Each named turn below is shown by a few rows before and after it. Which turns, in which order, take the first row of each later pair to the second? The first pair is answered.
turn K:
 0.34  0.98 -1.66 -1.10  0.06  0.26  1.07  0.94 -2.12  0.51 -0.23 -0.44  0.70 -1.11 |-> -0.51  0.42 -2.24 -0.89 -0.32  0.60  1.18  0.76 -0.57  1.17 -0.42 -0.09  0.17 -1.22
-1.33 -0.58 -0.98 -0.16 -0.75  0.13  0.47  0.10 -0.75 -0.58 -0.19 -0.21  1.43 -0.14 |-> -1.40 -0.80 -0.89 -0.31 -0.66 -0.02  0.38  0.08 -0.91 -0.61 -0.12 -0.12  1.14 -0.27
 0.05  1.13  2.53  1.10  1.81  0.46  0.29 -2.76  1.36 -1.35 -0.41  0.39 -1.81  0.19 |->  1.57  1.78  2.41  0.79  2.49 -0.22 -0.06 -2.30 -0.34 -1.72 -0.26  0.37 -1.00  0.16
 0.29  0.47  3.24  1.90  0.31 -0.87 -0.94  1.57  0.36  0.96 -0.13 -0.88 -1.04 -1.72 |->  1.43  0.83  2.71  0.92  1.18 -1.55 -0.71  2.41 -1.44  1.09  0.13 -0.14 -0.76 -0.30
turn R:
-1.11 -1.72  3.04 -1.05  2.33 -1.24  1.59  2.62 -0.01  3.70 -0.20 -1.07 -0.39 -1.31 |-> -1.53 -1.34  2.03 -0.98  2.06 -1.24  1.51  3.05  0.29  3.83 -0.15 -1.04 -0.74 -1.16
 0.39 -0.54 -3.16 -1.86 -1.13 -0.12 -1.59 -1.25 -3.21  0.78 -1.49 -1.82  4.44 -1.40 |-> -2.38 -1.89 -4.23 -1.97 -1.40  0.52 -1.18 -2.25 -1.12  0.64 -1.14 -0.04  3.23  0.47
 1.12  1.38  1.54 -0.04  0.94  0.30  0.15  0.35  1.99  0.31 -0.40 -1.74 -1.95 -2.63 |->  1.36  1.50  0.06 -0.67  0.42 -0.14  0.59  1.31  1.11  0.87 -0.38 -1.57 -1.75 -2.68
turn X:
 0.19 -0.08  1.78  1.23  0.97  0.71 -0.92 -0.87  1.94 -0.41  0.44  0.66 -1.64  0.98 |->  0.15  0.04  2.21  1.22  0.63  0.80 -0.43 -0.66  2.27  0.19  0.03  0.61 -1.51  0.44
 3.99  1.38  0.99 -0.94  1.49  0.81 -0.37 -0.79  0.20 -2.44  0.90  0.68 -1.09  1.44 |->  3.07  1.18  3.34  1.24  1.07 -0.40 -0.30  1.02 -0.02 -0.42  0.13 -1.06 -1.88 -1.73
 0.59  0.44  1.87  0.69  0.16  0.04 -1.35 -0.78  1.58 -1.18  0.79 -1.77 -0.27  1.50 |-> -0.24  0.04  1.93  1.23 -0.35  0.01 -0.82 -0.63  1.59 -0.46  0.31 -2.35 -0.74  0.11
-1.28  1.23 -1.89 -0.90  0.40  0.93  0.20 -0.97  0.04  0.00  0.57  0.04 -0.55 -0.85 |->  0.11  1.31 -0.91 -0.80  1.01  1.10 -0.44 -0.86 -0.97 -1.13  0.63  0.72 -0.56 -0.14

(2 to 3 turns a pair)
-2.84 -1.18  0.17  0.11  0.24 -0.74  0.77  1.53  2.51  2.17 -0.15  1.70 -2.25  1.48 |->  0.00 -0.84  1.77  0.20  1.46 -1.04 -0.63  1.70  0.25 -0.31  0.89  2.97 -1.30  3.72 | X X
-1.45 -0.38  2.19  2.07 -0.63 -0.45  0.70 -1.03  1.56 -0.20 -0.36  0.41 -0.94 -0.25 |->  1.81  1.10  1.08  0.74 -0.13 -1.61  0.57  0.81 -2.59 -0.04 -0.23 -0.14  1.37 -1.25 | K R
-1.56 -0.10 -1.48 -0.90 -0.92 -0.28  1.33  1.69  0.15  2.61 -1.24  1.33 -0.61  0.43 |-> -1.63 -0.46  3.19  1.52  0.07 -0.01 -0.04  0.16  1.47  0.60 -0.84  1.42 -1.66  0.16 | R R
 1.37  0.46 -0.53 -0.87 -0.21 -0.50 -0.45  0.11 -3.64 -1.01  0.66  0.45  2.17  0.74 |-> -2.08 -1.17 -2.96 -1.53 -1.47  0.34  0.85 -1.01  0.19  0.55  0.03  1.39  0.60  1.84 | R K
 3.11  1.97 -2.67 -1.97  0.97 -0.40  0.06  0.33 -2.72 -0.28  0.35  1.99 -0.75  1.45 |-> -1.69 -0.38 -2.30 -0.26 -0.89  2.08  0.65 -2.34  2.91  0.22  0.02  2.28 -2.34  0.99 | R K
 0.09  0.17 -1.69 -0.19 -0.13  2.23 -0.22 -2.54  0.40 -1.58  0.40 -0.28  0.59  1.92 |-> -1.99  0.41 -0.04  1.09 -1.11  1.89  0.53 -0.80  1.13  1.17 -0.68 -2.00 -0.27 -1.95 | X X X
-0.88 -0.64  1.06  1.74 -0.32  0.09  0.21  0.28  0.42  0.03 -0.07 -1.10  0.78 -2.12 |-> -0.43 -0.88 -1.04 -0.80  0.55 -0.87  0.39  1.71 -0.38  1.28  1.05  1.67  0.43  1.99 | K K R
